One turn sends every row of this set to another row. A few are shown first. Where does it send the rows asked after them?
Q_31: [ -5  -3   1   6  -7  -2  -8 -15   8  13 -24   8  22  24  -9  -5  -8  30
  15  -9  15  13  -1  20  17 -22   5  16  -7   8  -2]
Q_70: [  9 -11 -15   8  -7 -11  12  -2  -1  11 -26  10   4   5   2  13   2  -2
  15   3  17   6 -10  15  27   2  18  -5  -1  -1 -11]
Q_414: [  3  23   9   2  -4   0   0  -2  13   6   0   6  -5 -22 -16   2 -32  15
  20 -11  11 -12  -6  28  15  16   0  29   0  10   0]
Q_112: [ 15  -4   0 -20 -12  -8 -24   7   6  32   7 -18   7 -10 -15  11 -37   9
  32  -2 -19  13  -4  22  21 -12  -1  13   0  10   6]
Q_657: [ -9  21  -3   3 -10  14 -31 -11 -10  27  -6   9  15  -3 -12   5 -35   4
  18   7   9   8  -3  19  22  -6  -5  27   3  24  -2]
Q_933: [  3  18 -14   3  -7 -15  -5  -2  13  22   2   4  19 -32 -16  -6 -27   6
  17  -9  -4   5   3  26  12  19  -5   9   2   1   1]
Q_116: [ 17  -6  -1  -4   7 -11  11  -8   8   3 -20  10 -10 -11 -10  21  -5   0
  12  10  17  14 -19  20  20  -5   6   6  12  13  10]
Q_792: [ 14  10   7 -13   4  -4   1 -10 -21   7   8  -5  11  -2  -9  22 -35  18
  27  -8  -3   1  -7  16  23   2   2  27 -12  29  -4]
Q_461: [ 14  13 -21  -2  -6 -11  -3  -6  -7  22  -4 -12 -15 -31 -14   8 -24  10
  22  -5  -8   3  -1  14  26 -13  -3  25  13  11 -13]
Q_749: [ -8 -17 -13  12 -12  -3 -22 -15  10  31  -6   9  16   9   0   9 -17   2
   7 -10  -1  26   8  14  30 -11  17  14 -13  -7  -9]
Q_708: [  2  -8   2  -2 -14  13 -28 -16  -1   4   2   5  29 -17 -10   5 -28  -1
  24 -13   0   0 -13  -3  26   8  -2  23   3  -2  -9]
Q_538: [  4 -12 -11  10   1  -3   1 -21  12  16 -24   8  13   7  -7  14  -7   1
  15  -1   0  32  -3  34  24 -14  29  12  -7  -1  -3]
Q_97: [ 24   9 -13  -8 -17  -3 -20   6   6  37   8  -7  -4  -4  -2  11 -32   3
   6   3  -7   7  -5   9   8 -14   6   7 -12  14 -10]
Q_720: [  3  27  -2  -5 -27 -15 -20  -6  -9  12  -1   2  17   3 -18  14 -17  -7
  20  -6  -6  25   1  33  29  12  20   8  -6  12 -18]
Q_10: [ 10 -12  -3 -22  -5 -15 -17   1   4  26  -1 -12  21 -17 -20  18 -33   3
  37  -7 -20  13 -10  24  22  -2  -3  19   4   3   9]
Q_464: [  6  -7  -9  -5 -13  -1   0  -6  20  18  -9  19 -11  18 -19   2  -3  24
   3  -1  19   5  -7  23  26 -10 -11  11   2   4   3]
Q_561: [ 10 -11  -1 -21 -17  -6 -11 -15  -1  33   8  -2  10  -6  -6  19 -33   6
   4 -16 -15  17 -21   3  17  -7   7  21 -11  -8 -19]
Q_778: [ 11 -13  10 -12   4  -2   4  -5  13   3 -25  12  -9   7 -19  13  -6   1
   6   6  17  21 -21  22  20  -3  18  11  -5  12   4]
Q_713: [  6  31  -7  -8 -28 -16 -17  -8  -4  10   4  -2  17 -12 -18   6 -19   1
  12 -15  -5  17   6  38  29  13  13  11  -2  11 -12]
Q_927: [  9   8   5 -15 -17   9 -19   3   2  30 -12  -8   1   3 -10  14 -35   7
  20 -15  -2  -2 -21   9  22  -9  19  32 -13  17 -22]
Q_945: [ 16   5   3  -6   6 -16   1 -17  10  29 -22  14  14   3  -7  15 -14  16
  23  -9 -10  -2  -4  28  22  16 -12  17   0  33 -10]
Q_227: [ 12  -8  -5   1 -13  -1 -12  10   1  20  -9   4  -3   9  10  -5 -11   0
   6   5  19  -5 -10   0  28   6   9   1  -2  -2 -14]
Q_808: [  7  16   6  -5 -25 -23 -12  -2   9   0   5   9  -3 -18 -12  27 -29   5
  23 -17  11 -12  -3  23  20  13   6  24  -3  -2  -4]
Q_33: [  7 -12  22 -18  -5   4 -17 -11  10  20 -14  13  -2  16 -17   0 -16  -3
  -6  -1  14  15 -11  20  30 -11   9  29 -10  14  -7]
Q_107: [ -5 -13   6   0   5 -17  -7 -10  22  21 -21   8   1 -13 -12  23 -15  21
  32 -15 -12   9  -4   8   8   7 -10  14   7  15  -1]
Q_835: [ 11  30  -6  -6 -21 -18 -16  -2  -3  17   1   0  22 -17 -19   2 -23   0
  15 -16  -5  19   6  35  26  15  10  11   2   8 -16]
Q_954: [  4   4 -12  14  -4   6 -15 -16 -18  14 -17   8   6  11 -10  -3  -5  11
  22  -1  -4   6   2  -4  14  -7   1  41  -2   2  -3]
Q_872: [  5 -18 -15  -9 -15  -5   2  -5  16  15 -13  11  25  13 -17 -10   4  12
  17 -13   7   4  -2   5  28   3   0   2  -4  -3  -7]
Q_210: [ 10 -14  12 -11   2  -4   7  -5   6   5 -25  15  -4  12 -17  15  -2  -1
   5   5  19  19 -16  26  21  -6  14   5  -5  14   1]
Q_358: [  2 -16  -8   9  -2  -4  -1 -15  11  15 -28   9  14   7 -12  17  -3  -1
  16  -5   4  31   0  34  25 -15  24   5  -5   2  -3]
Q_96: [  4  -1   1   4  12   1   9 -19   5   7 -23   4  14   2 -11  18  -8   0
  27   0   5  27  -2  33  22 -15  25  16   1  21   5]
Q_356: [ -9  11  17  -9   1  -7   2 -18   6  17   3   3  25 -16 -14  -1 -36  14
  21 -13  -5  11  -5  36   9  10   1  29  -1  -3   3]
Q_985: [ -8  18  25 -20 -13 -15  -4  -5  -2  12  10  -6   3  -9 -11   6 -29   6
  23  -6  -1  19   4  31   3  -5  10  20  10  -7  -3]
Q_128: [ 17  -7 -12   4  -8   4 -29  -7   3  26 -16  12  -4  10 -22   2  -7   5
  16   7  -7  13  -8  20  18  -5 -14  36   8  -3  15]
Q_19: [ -8  -5  -3  12  -1   0 -11 -14  -2  19 -27   8  14  18 -15  -8 -13  27
  17 -11   5  10  -1   6  19 -19   5  33  -9   7  -6]
Q_66: [-10  19  20 -24 -22 -16  -7  -7  -3   6   8 -10   0 -11 -12   3 -22   3
  18  -3  -2  18   1  30   7  -4  12  16  10  -5  -3]
Q_923: [ 11   0  -2 -14 -13  13 -11 -19   4  24  20   9  -1 -11  -8   1 -24  -9
  12  13  -1  -1  -1  17  19  -3 -16  19  12  -3   0]
Q_787: [  6 -11 -20   2   1 -11  12  -9   1  14 -23   8  22  -6  -4  22  -5  -4
  29  -3   5  15 -15  20  34  12  17   1   7   2   0]
Q_386: [ 13  14 -13  -8 -16  -9 -12  -8  -9  29  -9 -14  -5 -21 -12   5 -30  13
  23 -12  -9  -2  -7  11  37 -13   4  31   4  13 -22]
Q_372: [  0  19  21 -16 -22 -17  -7 -13  -4   5   5  -5 -10  -1 -10   9 -16  -6
  18   7  -1  19   2  26   7 -12  16  15   6  -4 -11]
Q_488: [ 16  -9  -9  -2  -7  -1 -12   0  16  29 -13  16 -12  18 -21  -4 -10  16
   7   7   7   2  -7  25  23 -10 -15  22   0   5  10]
Q_421: [  0  14   5  -9 -33 -24 -17  -4   5  -3   4   2   0 -13  -8  26 -26   5
  23 -13   8 -11  -6  25  20  12   9  19  -3  -4   1]
Q_255: [ 17 -12  -4  -8  -4  10 -11  -4 -13  14   1  13  15  20 -17   1  -4   4
  21   1  -8   9  -9   1  18  19  -9  25  -4   0   8]
Q_702: [  8   7   5  -4 -35 -26 -23  -5   5  -3  -2   5  -4  -9 -11  30 -19  -4
  23  -8   4   0 -15  20  24  10  11  13   0 -11  -8]
Q_802: [  9  -7 -20   5  -5 -13  10  -1   1  14 -26  11   7   4   3  11  -3  -1
  16   8  16   6 -15  11  25   9  21  -3  -5   0  -6]
Q_221: [ 15   2   6   2  10  -1   9 -13  11  21 -10  -4  -3  -7   1   0  -7  23
  26  -9 -17  12   2  20  12   5  -7   6  18  14 -17]
Q_443: [ 13   0   6 -21  -8 -13  -4 -13 -16  14  17  -3   7  -6  -9  23 -38  19
  18 -11  -7   2  -9   1  25  -1  -2  22 -17  18  -5]
Q_845: [ 14 -23 -12  -4  -5   0   1  -4   3  17  -2  11  21  16 -15 -11  -3  14
  16 -10  -4   6  -5  -1  24  11  -5   8  -8  -6  -4]

Q_464 moves to Q_31
Q_787 moves to Q_116
And these:
Q_10 moves to Q_461
Q_985 moves to Q_835
Q_414 moves to Q_356
Q_107 moves to Q_221
Q_386 moves to Q_443
Q_255 moves to Q_128
Q_927 moves to Q_561
Q_33 moves to Q_749
Q_421 moves to Q_66
Q_19 moves to Q_845
Q_708 moves to Q_923
Q_538 moves to Q_802
Q_720 moves to Q_702
Q_210 moves to Q_358

